Where one turn sends some rows of the set: a few examples, then the rows asked
Kizi: [  8.5  -7.6   0.9  11.3  -0.1  -5.3 -20.2  14.7  10.6  16.3  13.0 -15.1
 -10.4  -2.4  -8.1  -7.5  10.0   7.1  -0.2  12.4 -23.9   0.5  15.2 -14.1
   0.2  -3.9 -12.6  20.2  -1.1  -5.5  -2.3 -24.4   3.2   1.7  -0.2 -12.0
   0.5   2.5   4.3   5.1   5.8  -0.8   9.1   6.6   6.9  -9.8  -9.1  11.9
  15.5 -11.0  10.1  -6.9   6.2 -21.5   7.4  13.0  18.5 -17.9  15.7 -10.2
   2.1  -5.5  14.0  -7.2   7.3   7.7 -13.4  11.1  -2.9]
peb: [ -3.3  -1.2   2.9   6.9   1.3  12.1   4.2  43.9   6.8  12.6   4.4  -0.2
  -4.6  -1.6  -4.8  -8.1   1.9  -9.2  -9.5   9.1 -14.9   4.1   2.4 -15.0
 -17.7  -1.9 -17.2  14.4   2.5 -16.1 -11.5  13.1  -1.1   0.9  13.7 -16.5
   5.6  14.5   7.5   0.1  14.3  -5.1 -18.4   5.7  -0.4 -12.7  12.7   6.6
  18.1   2.3  18.4  -7.5   5.2  -3.4  -7.6  15.5   4.1  -6.9 -16.0 -10.2
  -7.6  -2.5   6.3  -2.4   9.7   5.8  -1.1  12.6  15.2]
Piz: [  3.0   4.2 -11.2   4.2  18.5  -6.8   0.3  22.8  14.2  -8.8   6.8   8.5
 -14.8   1.1 -19.2   4.2  -6.0  -4.5  12.1   7.3  -3.7  -6.2  11.3 -22.7
 -13.4   7.6  10.9   4.8  -6.3 -14.6 -17.9 -15.1  11.2  15.1 -11.5 -14.3
  19.6  13.6   4.4  -1.0   8.1   8.9  -5.0  16.2  18.8 -11.5  -0.5  14.4
   4.4  -3.2   9.7  -1.8  -2.0  -9.5   1.8  -0.3   4.3  -6.2  -1.1 -10.1
   4.6  21.2  12.0  -1.0  -9.2  14.5   6.5  16.6  19.6]
Nen: [  9.2 -20.5  16.2   6.2  -9.0  -2.9  -2.0  24.1   6.8  22.1   4.4 -13.0
   5.9   0.7  -2.3  -9.5  -3.5   1.6  12.5   8.5   5.9 -10.5  -9.2  -6.2
  -5.0   3.4 -11.1 -13.6   5.7   3.8   6.8  -5.7  -9.3  -5.8   1.2 -14.6
   5.6  17.5   3.7   0.8  12.3   5.9  17.5  -8.1  13.7 -10.2  10.3  11.9
   1.9  -0.3  12.9   5.1   4.3   3.8 -12.3   8.6  -4.4  -6.1  -2.0  -2.9
  11.1  -0.5   4.3   4.6  -0.5  10.5  -9.7  15.2  15.4]
vuzi: [ -5.1   9.0 -11.9  -2.5  -9.7  -2.9  -6.2  27.0  -1.5  28.2   3.4   0.9
  -2.3   3.2 -13.8   6.3   3.7 -14.4  -4.2  15.1   0.4   9.6  -6.4 -15.7
  -5.1  21.5 -19.6  -0.7   6.4 -16.0  -6.9  -6.8  -5.9   3.5  13.6 -28.2
   0.2  11.2   0.9  -9.5  22.0  -1.7  -6.5  18.8   5.6  -4.3   0.4   9.6
   3.4  -7.3  11.3   2.2  -4.1  -4.4  -2.4  10.2  -3.2   3.4   7.6 -11.1
   0.2   5.4   1.6  -6.0  10.5   3.4  -0.5  10.3   9.7]
Paviz: [-10.2   1.7  -0.1   1.6  -4.9   1.5  -8.2  36.9  -2.0  23.7   2.0   2.5
  -5.8   1.9 -10.7   0.3  -1.3 -16.8 -10.5  -1.7 -11.3  10.5   2.1  -8.8
 -15.0   6.3 -15.1   1.6   4.1 -21.4  -7.2   6.4  -2.0  -3.0  14.1 -33.1
   2.9  17.5  12.7  -3.4  12.5  -0.9  -5.4   9.7  11.9 -12.9  10.5  15.8
   5.6  -6.3   8.4  -1.7   7.7  -5.2  -3.2   7.4  -2.5  -0.6  -3.2  -6.6
  -7.5  -1.0   8.1 -10.1  10.1   4.6  -9.2  11.0  14.6]
ropud: [  1.9  -9.4  18.7   8.9 -14.3   2.6  -3.4  20.3  12.6  15.4   7.8 -22.2
   0.6  -4.7  -2.7 -11.5  -8.0   9.5   2.9  13.4 -10.9 -14.3  -4.9  -9.8
   0.7   0.7 -20.6 -16.3   5.1 -10.3   9.9  -7.1  -3.1   0.9  -5.0  -7.4
  12.4  14.7   2.1  -4.2  19.5  11.9   4.7 -10.4   8.2 -13.0  11.4  12.2
   2.8   0.8  13.3  -0.9  -3.1   0.4  -4.6   5.9  -3.4   2.7 -13.5  -1.3
   3.1  -6.9   2.5   2.4  -3.2  12.5   2.4  24.3   8.2]
vurol: [  4.9  -0.3  11.3  -9.6  -1.3  -4.6  -5.8   8.7   5.8  13.9  -7.1  12.4
   3.3  -8.7  -8.7   2.1  26.8   3.0   6.5  -4.0   2.9   2.4  -7.6 -13.7
 -22.7  11.3 -14.3   1.1  -8.4   0.7   0.3  -4.5   4.0   1.6  -1.1  -4.6
   7.2  -0.9  14.1   0.1   1.4  11.8  -4.7  -4.3  15.9  -9.3   9.9   2.9
  12.7  -7.2  18.7   3.5 -19.4   3.1  -5.4   7.5  14.7  -1.2   3.8 -18.5
  17.8   0.5   0.9  -1.0  10.6  24.2 -10.8  20.2  24.3]
nedi: [  6.1  -8.8  -6.6   7.0   3.1  -0.5  -4.6  17.1   5.8  15.5  10.3 -12.1
  -4.8  -6.3  -8.0   0.6  -1.3  11.6   3.0   8.5 -25.6   9.3  18.5 -19.2
   0.4   7.4  -6.7  16.3  -5.8  -5.3  -4.7 -20.4  -6.9   1.9   1.4 -14.7
  10.5  -8.1  13.6  12.6   3.5  -3.7   2.8   3.4  15.6  -7.5  -6.1  10.4
  12.2 -11.9  16.2  -4.0   3.3 -12.8   4.5  20.5   8.1 -14.7  26.9  -5.4
 -11.6  -6.7   8.8  -1.5  -1.2  -0.6  -9.2   3.6  18.7]
neni: [  4.9  -8.3  -4.7   3.1  17.4  -5.7   4.2  22.5  11.3  -6.6   7.5   5.1
 -13.0  -8.7 -18.1  -1.9   2.5   8.0  15.2  -0.2  -3.8 -13.2  -0.7 -17.7
  -5.2   2.0   3.3   7.6   9.4  -4.3 -14.0  -4.7   6.5  12.0  -1.7  -5.6
  12.3  20.2  -0.1  10.1   3.5   1.8  -5.7  23.5  21.4  -8.8   7.0  17.1
   4.5   2.7  14.8  -9.4  -9.7 -16.7   2.1   7.9  15.2 -15.7   0.6 -11.3
   4.3  17.5   5.6   8.0 -13.0  26.7   3.3  21.4  19.0]
tepe: [ 12.0  -0.8  14.1  -3.8   8.3  -1.0   0.2  14.0  10.7  12.0   5.8   8.9
  -1.2 -12.4 -20.9   0.2  14.4 -16.0  -4.3   1.4  -0.4   4.5   1.4  -7.1
 -24.3  12.1  -0.5  -5.0  -1.5  -3.6   5.8  -2.0   2.8   4.5   4.6  -1.4
   2.9  -2.2  10.4   2.7  -4.2  -0.6  -3.9 -11.3  -1.3 -14.0   4.4  19.2
  14.0  -8.6  19.3   0.8 -19.7   6.6 -11.2   5.2  18.0   0.2  -0.7 -16.0
  16.7  -5.9   8.7   7.0   9.9  20.9 -10.5  19.8  27.3]
lis: [ -1.0   0.0   1.5  -4.7   3.4  16.3  -8.5  38.1  10.2  21.2   7.3  -3.8
  -2.5  -7.8  -7.2  -3.0  -2.8  -0.8  -5.4  13.0  -3.2   2.9   9.2  -7.6
 -18.3  13.9 -15.4  16.9   1.2 -14.4  -6.6   3.2  -7.4   3.9  14.5  -6.9
  12.6   6.5  -3.5   3.1  24.5  -3.1 -21.7  10.1  -1.7   0.7  -0.2   2.9
  23.7  13.2  15.1 -12.2   7.9  -8.9  -8.1  14.5   5.2 -11.3 -10.6 -20.7
   9.8   1.5   7.4  -7.8   7.2  10.3   0.9  12.9  18.1]
pafu: [ -0.7   6.7  11.1 -19.4   3.2  -4.6   1.5  11.5   8.9   4.6  -9.1   0.4
  -7.3  -7.9  -7.3  -3.0   8.4   2.9   3.4   3.5  -0.6   0.1  -8.5 -10.8
 -26.3   9.4 -13.6  -9.9  -4.6  -4.8   8.0  -7.3   4.8   8.4   5.7  -4.6
   8.0  -4.4  17.6  -7.2   5.9   9.1 -15.5  -8.0  15.4 -11.5   4.7  10.1
   2.2 -10.6  11.5   4.7 -20.8  -7.0   6.0  11.7  14.9  12.8  -2.1  -7.2
   9.8  -6.1   0.2  -4.3   6.1  23.9  -1.6  23.3  29.5]
Dipir: [ -0.8  -7.1  -5.1   3.2  20.0  -7.7  -3.8  23.1  13.8 -12.9   7.2   7.1
 -13.2  -3.7 -16.8  -0.1  -1.6   0.8  14.1  -1.1  -6.4  -3.6   8.2 -16.2
  -8.8   3.9   8.7   8.5   2.7 -10.4 -17.3  -4.4   4.7   7.6  -2.6 -11.1
  20.2  18.0   7.9   4.1   3.8   7.0  -1.6  19.0  28.4 -14.2   1.1  14.8
   5.4  -0.8  12.5  -9.1  -0.8 -11.8  -1.7   1.8   9.8 -11.6   2.0 -10.2
   3.6  23.3  16.8   2.3 -11.4  24.8  -1.2  16.6  21.2]
pituk: [  3.5  -7.8  -5.7  -2.3   6.2  -8.5  -4.6  18.2   6.2  18.1  10.2 -11.7
  -7.2   9.2  -6.0  -4.2  -6.9  16.7  -3.8  17.0 -26.7   0.2  18.2 -22.8
  -3.0  10.0  -7.1  11.1  -6.8  -2.8  -6.6 -23.9   0.8   5.7  -4.8 -12.1
   6.7  -2.8  19.0   7.1   5.8   1.5  -5.2   2.6  11.7  -8.1  -4.4   6.0
  18.9 -11.9   9.7  -0.4   6.1 -23.7  13.5  24.1   7.7 -12.6  20.3  -5.5
  -5.0  -9.6   6.3  -4.9   5.0   1.5   1.8   9.2  12.6]
naz: [  2.6   4.0  -2.3  -6.3  -9.9  -7.4  14.3  35.9   2.0  21.0   9.4   0.6
   1.7  -1.4 -13.3   8.9  19.2  -6.3  -2.1  18.6  -7.0  -1.2  -1.4  -3.8
  -2.3  12.6 -22.4   6.8  10.9 -15.7  -3.7  -5.8  -5.9   4.2  15.7 -19.9
   1.7  13.7   2.7  -4.6  29.5   5.0  -7.9  20.4   2.1  -7.6  -3.1  -3.2
  10.6  -0.7  15.0  -6.8  -4.5  -5.4   0.2  23.6   0.4   3.4  15.7 -10.7
   4.9   5.1  -5.7  -0.6   9.2  17.3  -1.4  14.6  12.3]
popib: [ -0.9  -7.0  21.2   1.1 -11.5   9.7  -4.4  20.6  11.7  21.1  11.9  -8.9
  12.4  -3.2  -8.4 -12.2  -6.4   6.5  -3.0   2.1 -14.4  -2.5   8.7 -14.0
   1.2   7.0 -12.3 -12.0   0.3  -7.0   5.9  -3.3   2.8  -7.9 -11.9  -4.5
  18.2  12.1  -1.3  -5.1  31.8   6.9   7.7 -10.8  11.1 -10.5   6.4   9.9
  15.8   7.8  13.9   4.5  -4.2   5.3  -3.6   2.8   0.6  -4.0  -2.7 -10.2
  11.7  -4.8  12.6  12.8   6.2   7.5   8.3  15.5   3.1]
zano: [  4.8  11.4  -3.4   1.8  10.7  -0.5   4.5  17.6  16.5  -1.0  12.8  10.8
 -11.6  -8.9 -23.7   9.1   1.5  -0.4   2.9  -8.5 -12.6  -8.8   9.3 -12.1
  -2.1   4.3   4.4   4.4   6.3 -11.1 -13.5 -11.0  11.2  13.5  -8.9 -15.6
  13.7  18.7   1.7   4.2  16.7  10.4   5.7  19.2  21.8  -6.5  -3.3  19.9
   6.4  -2.3   3.7  -0.1 -11.6 -13.6  14.3  -4.4  11.7 -13.1   7.0 -11.5
   3.1  10.2  10.9  11.1  -7.2  22.7   1.0  23.9  17.4]
Leriv: [  2.6   1.2   8.7 -14.5   5.2   5.6  -4.2  13.8  16.3  -2.0   5.2   3.0
  -5.5  -4.5 -21.4  -8.4  12.0  -7.4  -6.2   1.6 -12.4  11.3  -2.7 -13.2
 -15.5  13.7  -7.5 -10.0  -0.1 -10.7   5.1  -0.8   1.7   2.6  11.0  -1.7
   3.6 -11.6  16.1  -7.6  11.2   5.0  -8.6 -11.3  14.2 -15.9   4.2  13.0
   8.7 -13.6  14.3  -1.4 -20.0  -0.1  -1.1   2.0  18.9  10.0   4.1 -11.4
  10.5  -5.8  11.5  11.8   6.9  23.8  -0.7  18.5  27.9]
Dosi: [ 12.7  -8.5  -4.6   7.6   1.0   0.0  -0.5  25.0  -2.5   9.0   6.7 -13.2
  -8.3  -7.1 -10.6  -4.7  -0.4   6.4  12.6  11.5 -19.5   3.5  22.4 -11.5
  -2.9  -1.1 -10.4  10.8  -4.2  -1.9   0.7 -22.4   1.2   4.7   0.9 -16.4
   3.2  -1.4   1.9  14.2  -6.8  -9.7  -4.8   0.6  12.4  -6.8  -5.9  18.6
   3.8  -1.7  14.0  -5.7   2.6 -17.4   1.8  27.8  13.6 -12.8  21.4  -5.2
  -5.2  -8.7   3.3  -2.9   1.5  -5.6  -7.5   6.9  14.4]
kugus: [  9.9  10.5  -5.4   9.6  12.2  -5.4  14.1  24.1  16.9  -2.3   8.8  13.3
 -12.7  -2.8 -20.7   9.0   5.2  -7.0   7.9   0.0  -8.6 -10.7  10.4 -20.5
  -9.2   0.6   7.1   3.7  -6.1 -12.1 -15.2 -13.0  13.9  16.5 -14.1 -17.5
  15.2  18.2   2.3   3.8  12.2   8.7   1.5  19.4  14.2 -12.6   2.6  18.9
   7.4  -4.0  13.0   3.8 -10.4  -9.9  10.8   0.5   9.7  -9.1   4.3 -11.1
   2.8  13.9   7.6   7.2  -6.5  15.5   7.4  17.2  19.8]
gabig: [  3.7   3.5  -7.5  -3.4  13.2   0.2  -2.2  16.7  12.1  -1.7  12.0   5.9
 -10.3 -10.0 -23.1   1.8  -6.0   8.5   7.4   2.0  -5.5 -15.4   1.6 -16.7
  -2.6   9.5   2.5   2.0  11.1  -7.8 -12.5 -13.5   8.6  16.7  -5.3  -7.0
  12.1  17.5  -2.9   6.7  10.9   5.6  -6.0  19.8  20.0  -1.9  -0.9  18.0
   4.0   0.9   1.8  -6.4 -12.9 -20.5   9.6   0.8  13.7 -14.4  -1.1 -11.7
   5.2  12.2   4.5   9.8 -10.7  25.7   6.0  26.9  15.8]
vaza: [ 12.7 -10.4  -4.4   4.6  -1.5   1.1 -12.3  21.8   3.8   4.9   8.5 -14.3
 -12.4  -0.3 -11.4 -14.7  -2.0   5.5   3.2  20.4 -21.1  -3.9  18.4 -12.4
  -3.1   0.2 -10.6  16.6  -0.1  -4.5  -2.8 -27.8   5.2   4.6   3.3 -12.6
  -6.3  -1.5   2.0   6.1   3.4  -2.7  -3.4  -2.0  10.5  -8.1 -12.4  12.9
   4.8  -6.5   0.7  -7.4   9.9 -21.5   2.5  21.9  13.2 -13.0  15.9  -3.0
   1.5  -3.4  12.6  -1.2   6.5   0.0  -8.2  15.0   2.4]
Renuf: [  5.5  -4.3   3.2   6.3   5.2 -14.4  -5.7  19.7   4.7  23.7   9.6 -12.1
  -8.4   6.7  -4.2  -0.6   5.0  13.7   1.5  12.0 -22.1  -0.4  18.4 -17.6
  -0.9  -1.4 -14.1  11.9  -5.6  -0.8   0.0 -23.7   6.7   3.6  -7.8 -14.6
   5.8   8.4   9.8   8.4  -0.5  -2.9   1.0   8.3   7.3 -10.1  -2.5  14.3
  20.7  -5.6  16.6  -2.4   2.2 -26.6  14.8  22.0  16.1 -14.3  14.1 -12.0
   2.3 -11.8   5.3 -10.8   8.8   5.5  -1.5   7.3   1.6]
Bomu: [  6.3   5.4  15.9  -6.5   3.8  -3.5  -1.5  15.1  10.1   2.5  -2.6   5.8
 -11.7  -0.9 -15.8   1.9   7.1  -6.6  -8.8  16.2   0.6  -6.0   8.9   1.0
 -29.2  13.4 -12.2  -2.9  -2.3  -2.7   7.7  -8.9   7.4  15.1   0.1  -2.5
  10.3   1.1  12.3  -3.0  -4.2  12.6 -12.7 -14.2   1.8 -15.0  -1.2  15.2
   9.8  -8.5  17.0  -7.6 -13.3  -0.7  -7.5  11.1   8.5   7.1  -6.9 -14.1
  14.3  -3.6   7.3   0.7  11.7  26.2  -6.2  34.1  24.8]
Repi: [  6.4 -10.7  28.7   1.0  -9.0   1.7   9.9  24.8  10.5  29.1   6.9  -7.8
  12.2  -5.3  -7.4  -5.4  -6.8   1.4   0.2   5.5  -3.3 -14.2   9.1  -7.3
 -16.5   3.8  -0.3  -2.9  -6.6  -2.2   6.4  -7.4   0.3   1.3 -11.9  -6.0
  21.0  13.1   6.3   2.8  31.8   8.5  13.0  -6.3   6.8  -7.0   5.7  10.4
  10.9   3.4  19.8  14.0   4.5   5.3  -2.8  11.5  -2.6  -2.5   5.8  -6.5
  12.1  -2.6   9.5   2.9   5.5   7.6  -0.8  10.7  17.3]
Rop: [  4.5 -15.4  10.7   4.5  -6.9  -0.3  -3.1  25.3   8.3  10.3  12.4  -8.6
  14.7   9.8 -12.4  -9.2  -5.5   2.0  14.1  17.4   1.4   2.7   1.6  -8.5
   1.0  10.3 -10.7 -12.0   6.1  -0.9   2.5 -11.3  -5.4  -7.3   1.7 -11.8
  20.3   6.0   2.2 -13.3  19.5   4.4  16.4 -11.6  20.5  -9.5   2.4   3.1
   6.1   2.3  19.4  -2.2   3.8   7.8 -13.6   5.8  -7.2   4.7   6.6  -9.3
  12.3   3.7  11.0  11.1   6.2  12.5  -0.6   2.9  15.4]
rin: [ -0.7  -1.2   8.5 -14.4  -3.2   1.0   1.3  39.2   5.8  24.3  11.5  -2.9
   0.3  -8.0 -13.0   8.2  10.5  -0.4  -3.0   6.0  -7.2  -1.9  14.8   8.8
 -10.4  12.7 -16.3  13.6   5.0 -18.3   0.0  -1.0  -9.5   1.7  17.5 -14.0
  11.0  14.1   2.8   3.9  28.9   8.6  -8.8  16.0   8.6  -1.7  -6.3  -0.2
  17.4  11.5  10.9 -15.2  10.1 -11.7  -1.9  20.2   2.3  -4.3   8.5 -17.8
  13.0   3.2   2.5  -7.6   6.4  22.4  -7.2  15.1  18.9]
magom: [  2.9  -7.1  19.2   6.5 -11.4  -1.5  10.3  27.7  11.6  13.1   9.2 -14.4
   9.8   1.7 -12.1  -5.5 -10.9   5.8   6.9  23.1  -3.2 -10.6   4.8  -4.2
 -11.2   1.5  -8.6  -5.3  -1.9  -8.9   6.3 -17.5  -1.6   8.3  -4.0  -6.0
  29.8   3.3   6.5  -9.5  27.6   9.8   8.0  -9.9  10.1  -7.9   4.6   5.7
   3.7  -0.3  25.4  -0.9   4.8   3.8  -4.2  12.7  -9.0  14.8   3.8  -4.3
   5.4  -0.6   4.7  -0.9   3.4  13.7   2.8   7.3  21.8]
pumar: [  2.7  -0.3  10.3  -5.6  -4.0   0.8 -12.0  12.0  12.3  -0.9  -1.4  14.1
  -3.6   6.1 -17.6  -3.2  22.4   1.5  -9.1   8.8  -8.7   3.2   4.8  -7.5
 -16.8  16.1 -18.6   3.3  -4.8  -4.3   0.0  -6.5   6.0   3.8   1.5  -1.9
  12.4  -7.1  13.2  -6.7   6.3  20.5  -5.3 -10.5  17.5 -15.1   3.6   2.0
  12.7  -9.4  17.2 -10.6 -13.8   2.0  -8.5   3.8  10.1   4.3   3.0 -22.0
  16.4   3.7  12.0   8.9  13.5  29.7  -4.2  30.3  21.4]

Rop turns into Nen
gabig turns into zano
Where do these go?
vaza turns into Kizi
vuzi turns into Paviz
tepe turns into Bomu

